In the rows, 128 means zero.
Each named move below is a turn or a mirror, shown by a few rows before and after it. Which moves, in which order, take the first row of each later pair to the second? The first pair is answered.
seguz:
[127 118 131 103 117 122  93 116 158 152 147] |-> [100 124 120 123 115 106 101 120 101 153 144]
[117  78  90 170 153 124 154 143 152  77 103] |-> [121  78  90 166 154 129 152 142 159  78 103]
[149 123 152 125 147 110 139 125 117 126 111] |-> [151 125 153 120 149 108 135 128 117 128 110]
[128 136 184 132 153 117 155 131 123 115 130] |-> [130 138 185 133 154 119 157 130 121 116 127]
Fiku:
[136 104 130 125 136 109 144 136 107 135 125] |-> [132 113 140 133 139 107 150 129 109 138 127]
[115 171 161 158 131 116 156 102 114 158 142] |-> [147 161 171 130 132 133 136 101 161 157 148]
[146 140 144 163 131 120 147 116 170 109 133] |-> [162 125 128 142 131 122 127 129 179 108 129]
[ 89 151 139 142 117 122 144 103 101 148 133] |-> [111 155 160 129 119 132 140  94 142 152 140]
geb:
[141 124 134 136 131 113 140 131 125 114 119] |-> [136 132 143 138 127 110 130 120 122 127 129]
[139 100 108 113 135 107 109 161  96 111 103] |-> [132 111 135 119 133  93 107 142  77 139 114]
[111 127  95 138 102 147 117 122 142 125 149] |-> [108 124  87 144 121 141 140 137 130 105 131]
Dife:
[117 113 119 137 134 117 139 145  76 105 108] |-> [ 92 122  99 151 107 135 128 128  88 117 130]
[ 94 133  93 148 111 145 129 129 117 121 139] |-> [116 140 155 145 139 112 142 122  89 135 124]
[111 165 141 145 134 125 166 116 110 120 148] |-> [133 143 119 125 155 126 171 145 114  90 119]
[109 135  89 140 114 156 127 130 130 129 136] |-> [126 148 157 138 143 120 139 118 101 147 130]

(two moves a pair)
[115 138  87 154 141 151 177 166 120  67 106] |-> [135 129  92 138 140 163 168 166 154  65 111]	seguz Fiku
[ 97 140 136 118  99 144  82  98 150 179 172] |-> [ 70 119  55 140 108 150 111 151 106 122 130]	geb seguz
[110  99 129 131 122 116  88 104 111 165 132] |-> [144  87 141 110 142 114  90 115 133 152 120]	seguz Dife
[166 113 160  86 120 125 122 139  76 140 118] |-> [110 126  89 117  88 151 127 140  72 131 132]	Dife Fiku
[114 127 104 131 112 136 114 121 109 133 132] |-> [131 113 102 121 127 132 119 138 106 122 113]	Dife Dife
[165 132 145 121 129 153 132 122 170 120 136] |-> [115 140 136 147 105 128 114 115  96 154 154]	seguz geb
[152 148 151 140 123 133 173 128 148 105  90] |-> [151 130 113 129 113 149 159 145 156  95  89]	geb Dife
[149 131 155 139 112 132 122 122 162 161 128] |-> [145 109 120 140 128 115 135 165 106 132  92]	seguz Dife
[151 133 145 133 158 132 136 136 161 109 144] |-> [127 139 143 154 158 113 152 139 110 109 135]	geb seguz
[106 149 154 144  95 139  98 122 142 158 153] |-> [129 123 107 122 106 160 104 158 170 115 122]	Fiku geb
[115 150 146 146 128  95 132 100  86 181 128] |-> [109 137 108 132  99 118  97 100 113 188 149]	geb seguz
[142 140 120 138 140 153 139 130 193 121 106] |-> [154 143 147 134 155 135 146 132 182 124  98]	Dife Dife
[ 74 127  88 175 133 137 116 131  91 143 127] |-> [118 124 112 138 128 169  91 112 189 152 152]	geb seguz
[132 143 173 131 117 102 118 101 115 163 140] |-> [139 108 103 101  99 131  83 128 141 142 140]	geb Fiku
[102 154 135 130  82 139  96  87 160 175 183] |-> [108 122  95 108  72 139  68 114 139 165 173]	Fiku Fiku
[158 132 139 101 127 132  99 126 183 134 126] |-> [148 112 102 109 145 112 112 165 114 107  91]	Fiku geb
[120 165 142 144 129 113 183 116 107 107 104] |-> [143 146 116 121 125 144 172 124 169  88 103]	Fiku Dife
[133  78 128  69 121 107 122 145 127  92 110] |-> [ 76  99  90 101  78 129 116 121 127 109 145]	geb Dife
[107 139 120 145 112 136 113 122 135 131 157] |-> [129 117 101 125 128 139 117 151 135 103 132]	Dife Dife
[168 103 106 101 159 122 122 160 104 118  99] |-> [159 119 150 105 138 105  92 124  92 173 137]	geb geb
[110 138 106 160 110 161 144 117 151  70 131] |-> [143 125 129 141 146 138 154 137 134  59 101]	Dife Dife
[141 110  86 103 139 159  68 128 149 139 144] |-> [ 90 158 113 160 126 149 101  91 117 161 159]	geb Dife
[158 121 180 116 172 120 162 121 124 109 112] |-> [113 155 178 144 130 139 146  79 136 143 157]	Dife Dife
[121 154 149 133 165 109 169 131  96 125 126] |-> [133 141 125 101 125 147 114 113 170 150 168]	geb geb
[143 142 162 145 127 121 156 134 127 156 112] |-> [134 136 153 145 125 114 151 140 103 157 108]	Fiku seguz
[151 132 142 124 134 142 140 136 172 115 129] |-> [147 118 117 112 116 146 117 141 165 120 135]	Dife Fiku
[112 163  96 116 142 146 180 147 174 117 126] |-> [136 165 132  94 143 140 160 131 195 141 140]	Dife Fiku
[143 131 160 129 119 135 120  97 174 127 142] |-> [107 113 111 141 108 108 106 124  78 126 128]	Fiku seguz
[ 98 141 131 127  84 143 102  90 154 165 176] |-> [ 98 115  56 124  97 159 123 141 150 108 133]	geb Fiku
[126 108  97 128 129 136 121 147 101 142 122] |-> [122 113 113 131 123 129 115 134 100 159 132]	geb geb
[ 88 151  80 139  77 168 128 104 180 131 160] |-> [ 76 160  83 155  78 158 136  99 157 137 164]	seguz Fiku
[152 102 129 123 103 128  81 119 136 163 140] |-> [152  95 119 121 100 128  80 126 128 159 137]	Fiku seguz
[144  88 130 108 120 149 112 116 171 146 132] |-> [118  85 103 134 142 134 151 147 103 115  95]	geb seguz
[136 111  99 124 106 124  89 137 111 108 141] |-> [128 137 148 141 107 108  96 107 102 133 155]	Dife Fiku
[105 164 105 148 143 113 109 116  93 134 105] |-> [112 155  85 128 127 139  83 113 135 136 118]	geb geb
[118 108  86 103 108 115  81 134 104 153 142] |-> [120 111  79 114 128 106 109 152  80 126 113]	geb geb
[155 121 156 110 136 101  99 127 121 145 127] |-> [128 137 142 124 111 117  92 109 134 156 149]	Dife Dife
[ 84 147 104 180 125 152 144 100 133 109 125] |-> [ 99 145 112 175 142 157 158 106 158  92 111]	seguz geb
[143  84 165  97 158  77 118 154  89 132 127] |-> [ 96 120 168 129 118  90 106 107  94 171 180]	Dife Dife
[141 144 139 134 139 131 163 124 151 105 126] |-> [144 137 146 127 147 114 159 134 135 102 119]	Fiku geb
[ 92 166 172 180 146 135 145 121 111 113 122] |-> [120 143 146 158 166 150 156 154 132  79  90]	Dife Fiku
[115 108 124 129 130 165 143 124 163 118 132] |-> [110 108 123 139 141 144 159 141 117 110 112]	Fiku geb
[101 149  86 145 133 147 162 171 137  92 108] |-> [144 161 156 121 143 149 151 133 198 116 127]	geb seguz
[129 139 160 145 147  89 151 124  83 126 116] |-> [145 126 158 109 119 110  94 103 131 162 157]	geb Fiku
[167 113 152  92 118 123 115  99 159 151 164] |-> [158  81  81  92 126 131 128 153 126 106 125]	geb Fiku
[126 125 107 146 137 122 124 143 115  92 108] |-> [117 123 102 145 133 115 117 140 103  98 113]	geb Dife
[155 105 122 107 141 122 121 156 135 117 101] |-> [144 121 160 117 132 103 112 131 108 152 123]	geb geb
[ 95 152 161 144 102 128 117  98 133 169 145] |-> [128 116 110 110 113 164 111 133 194 125 124]	Fiku geb
[181  98 162  79 156 100  99 136 121 145 118] |-> [ 99 105  66 122  99 129  88 139  90 141 144]	Dife seguz
[123 137 154 116 192 101 165 142  85 117 108] |-> [161 115 146  78 191 119 140 151 145 112 106]	seguz Fiku
[111 128 122 121 125 108 103 104  98 144 137] |-> [138 113 118 103 150 103 118 131 105 117 107]	Fiku Dife
[115 120  82 108  89 153 103 108 162 168 129] |-> [106 124  98 137 133 118 168 143  86 129  75]	geb geb
[137 128 117 124 145 116 133 142 143 113  93] |-> [129 148 152 138 145 102 137 120 131 137 109]	Dife Dife
[ 98 156 117 150 118 145 118  95 159 128 163] |-> [114 131  92 121 113 151  90 114 163 122 158]	Fiku Fiku
[ 79 159 119 168  96 128 111  82 100 182 166] |-> [199 103 166  94 183 101 128 144 130 131  87]	Dife seguz
[ 94 142  82 135 145 160 121 124 129  95 127] |-> [ 92 169 130 154 159 145 145 101 124 103 129]	geb Fiku
[114 117  80 103 141 144 107 122 166 120 145] |-> [126 128 142  95 149 119  99  96 153 153 156]	Dife Fiku
[115 145 164 142 151 114 153 112  98 121 108] |-> [ 85 153 130 157 120 139 143  99 118 130 139]	Dife Dife
[114 120  94 126 102 117 117 147  79 132 138] |-> [ 99 144 125 144 100 115 135 125  82 142 148]	geb Fiku
[159 142 173 119 149 144 155 109 196 118 127] |-> [180 108 133  94 153 145 136 145 184  99 109]	geb Fiku
[135 123 100 101  83 138  80 143 131 144 153] |-> [139 122 105  99  85 144  85 142 150 140 156]	Fiku seguz
[121 124 132 132 125 107 113 127  97 147 135] |-> [114 126 122 143 131 108 133 136  92 131 124]	Dife Fiku
[ 93 142 110 151  92 153 114 104 124 131 140] |-> [162 125 185 120 147 121 128 117 132 127 107]	Dife seguz
[ 99 128  91 145  89 149 139 135 126 109 125] |-> [105 146 123 155  96 156 153 114 152 114 131]	Fiku Fiku
[112 129 137 134 136 120 151 124  85 103 114] |-> [140 103 126 105 140 122 128 139  99  99 106]	geb Dife
[122 105  68 121  89 150  78 143 170 116 132] |-> [177  84 128  98 150 105 101 168 136 107  84]	Dife Dife
[ 81 150 134 137 142 123 138 109 114 129 130] |-> [ 96 141 130 113 129 136 108  97 156 140 150]	geb Fiku
[147 110 129  92 143 118  96 125 144 140 130] |-> [120 108 102 108 125 120  90 127 126 144 137]	Dife Fiku
[100 149 166 173 167 103 166 107 108 116 126] |-> [164 116 166 106 163 128 119 116 194 117 135]	Fiku Fiku
[169 121 167 107 173 100 144 149 118 129 102] |-> [109 126  76 143 139 136 159 168 109  93 104]	Dife geb
[141  94 123 109 151 111 148 184 100  88 100] |-> [110 136 190 134 131  88 136 125  76 148 145]	Fiku geb
[ 97 130 120 144 117 127 140 135 113 117 120] |-> [120 130 140 126 113 141 121 117 162 133 137]	geb seguz
[118 145 161 152 145 126 151 132 121 117 115] |-> [125 137 146 132 119 149 115 122 170 129 142]	geb geb
[150 128 141 125 155 125 145 138 157 130 125] |-> [122 135 113 134 120 140 122 125 165 148 152]	Fiku Dife
[124 114 113 121 110 130 103 120 139 126 150] |-> [110 136 138 141 117 120 125 104 122 135 152]	geb Dife
[ 95 138  76 128 113 162 122 123 130 128 138] |-> [ 92 159 102 150 132 156 161 117 120 117 129]	geb Fiku
[108 178 142 104 111 118 165 111 125 136 147] |-> [149 151 139  68 130 121 156 136 150 116 126]	Fiku Dife
[ 79 111  78 148  86 115  69 144  80 144 160] |-> [110  94  65 119  86 132  52 155 124 133 159]	seguz Fiku
[100 113  87 140 135 143 133 143 105 133 123] |-> [107 116 121 143 152 116 136 137  82 145 121]	geb Dife
[157 123 144 117 158 131 150 137 162 108 110] |-> [107 140 112 136 105 152 122 110 165 137 157]	Fiku Dife
[ 84 145 129 159 100 137 119 113 108 168 149] |-> [109 132 104 138 103 174 120 125 177 141 147]	Fiku geb
[ 95 140 125 136 111 122 118 107 106 155 158] |-> [108 144 137 129 115 133 120  93 140 157 163]	Fiku seguz
[146 118 140 109 136 138 105 115 158 149 122] |-> [116 111 104 127 135 124 113 138  94 136 104]	seguz Dife
[109 141 155 138 126 117 133 114 129 143 150] |-> [ 92 135 124 140 115 123 126 123 116 136 150]	geb seguz
[136 125  91 131 148 136 122 145  96 115 114] |-> [114 146  95 146 122 147 109 115 117 140 150]	Dife geb
[101 128  65 155 106 169 141 119 126  97 133] |-> [132 159 183 155 138 124 156  76 118 142 141]	seguz Dife
[158 140 176 122 163 112 155 123 124 114 111] |-> [108 130  78 138 122 147 142 143 115  93 122]	Dife seguz
[132 105  98 115  92 170 126 149 194 105 140] |-> [101 149 182 155  95 114 134 100 113 170 160]	Fiku Dife
[145 130 120 122 159 117 143 148 105 124  96] |-> [148 144 141 134 161 123 159 134 121 127 103]	Fiku Fiku
[140 140 170 144 143 131 135 113 128 117 106] |-> [120 147 162 154 131 127 125 108 103 131 116]	geb seguz
[117 104 144 134 149 128 140 140 130 127  96] |-> [115 111 155 124 129 129 111 120 143 157 123]	geb geb
